(in the rows, 128 means zero)
The rows below come in pairs that one turn or mirror swaps. Which row does each named row swap with?
J_608: [107 147 113 136 149 141 124 142 113 133 122 147 115 136 126 163 166 116
 143]
J_379: [145 164 137 124 114 101 140 131 143 105 125 123 118 109 122 129 139 154
 173]
J_311: [130 151 130 150 129 134 137 124 163 155 113 133 117 115  94  94 118 156
 100]
J_511: [ 95 126 156 122 131 148 133 118 147 132 150 134 153 156 145 140 132 124
 144]
J_56: [115 121 116 142 161 119 138 124 120 141 138 114 127 115 134 131 128 116
  83]
J_50: [113 161 125 132 120 137 137 128 164 135 115 127 123 100 101  87 117 159
 107]
J_752: [121 157 123 146 136 120 142 119 162 153 100 123 107 120 103  96 115 148
 105]
J_141: [143 170 150 124 108 102 142 110 128 118 111 119 114 123 107 131 136 145
 169]
J_201: [114 144 111 139 140 120 130 143 124 131 111 142 109 138 128 176 153 116
 140]
J_926: [114 130 138 115 130 139 121 125 142 133 152 131 170 150 137 145 115 145
 145]
J_462: [104 138 163 120 127 157 128 115 136 113 152 113 141 142 147 137 144 122
 141]
J_178: [114 110 141 136 106 128 145 154 127 128 124 138 109  93 119 108 118  88
 126]
J_817: [112 119 114 139 163 111 145 126 131 144 124 108 126 131 128 121 132 124
  86]
J_421: [113 139 114 143 143 141 132 140 115 131 115 131 111 136 133 173 158 121
 140]
J_885: [132 110 123 135  95 130 160 152 130 125 135 143 138  90 147 103 150 118
 131]
J_658: [140 105 110 140 107 132 160 150 132 136 138 142 142 104 135 120 130  99
 118]
J_108: [132 150 122 135 122 136 148 121 159 150 119 136 109 105  98 102 118 174
 101]
J_224: [148 164 143 136 115  96 139 116 120 119 115 139 123 118 115 141 137 167
 157]
J_920: [115 145 113 131 140 126 131 138 110 138 112 139 110 147 125 176 153 129
 137]
J_313: [121  97 123 135  99 127 155 155 140 132 134 142 138 107 127 116 136  94
 125]
J_455: [128 146 132 125 125 145 133 121 153 151 119 141 112 108  87 102 105 156
  99]
J_258: [131 109 136 131 101 141 150 157 126 150 115 155 142 108 115 115 127  97
 113]
J_679: [146 103 106 135  97 138 155 165 138 150 127 135 144 108 125 117 127 115
 131]
J_961: [113 124 163 106 128 144 120 119 126 127 147 136 155 157 120 139 136 133
 137]
J_741: [137 104 137 136  85 129 158 132 142 133 137 134 134 102 121 120 134  92
 134]
J_875: [152 159 152 128 106 102 132 128 106 122 111 132 121 126 109 135 142 154
 161]
J_799: [105 128 124 142 160 119 150 138 111 136 132 111 129 116 125 116 128 118
  86]
J_399: [100 134 168 117 139 147 114 115 138 129 149 124 118 146 132 129 130 119
 150]
J_714: [118 143 108 144 145 139 133 142 112 132 118 139 114 139 136 171 155 119
 145]
J_642: [141 106 128 129 104 135 146 149 119 132 131 149 150 103 114 111 116  94
 122]
J_495: [ 98 141 146 118 133 162 143 121 150 118 150 143 150 136 147 131 129 147
 139]
J_952: [136 166 133 129 118  89 132 122 127 111 113 128 110 127 101 146 147 146
 155]
J_242: [149 168 128 122 121 106 139 115 126 114 126 116 109 122 105 139 145 147
 167]
J_795: [105 130 158 112 117 162 116 131 134 145 143 125 152 151 128 139 134 140
 143]
J_852: [ 95 120 163 128 112 153 125 103 151 133 138 131 151 141 136 139 118 133
 147]
J_305: [116 109 127 134 110 145 147 140 135 125 116 143 133  82 133 113 130  87
 122]
J_57: [118 122 112 135 156 107 141 127 120 149 122 119 121 124 121 123 121 126
  80]
J_984: [139 164 144 130 119  96 136 123 121 117 114 130 128 116 102 149 143 159
 167]
J_549: [126 165 117 140 112 138 134 123 168 144 119 132 116 116 104 100 111 161
 105]
J_900: [110 116 116 137 161 117 142 132 121 146 137 109 128 112 130 125 126 125
  84]
J_551: [121 155 128 139 112 132 124 111 162 138 109 130 105 106  96  93 108 149
 109]
J_193: [117 156 123 151 124 129 126 121 157 149 104 124 117 102 109 100 101 157
 106]
J_881: [126 155 127 140 123 138 135 128 177 135 113 128 117 104 116  88 109 161
 122]
J_341: [141 176 135 122 113 110 142 124 128 109 116 130 132 115 112 122 149 149
 172]
J_615: [146 157 132 117 115  94 144 114 127 118 111 123 129 115 110 130 140 157
 168]
J_974: [ 96 123 144 116 132 152 127 122 143 134 144 127 155 147 147 157 132 146
 144]

J_714 swaps with J_900
J_852 swaps with J_741
J_178 swaps with J_399
J_141 swaps with J_551
J_549 swaps with J_615

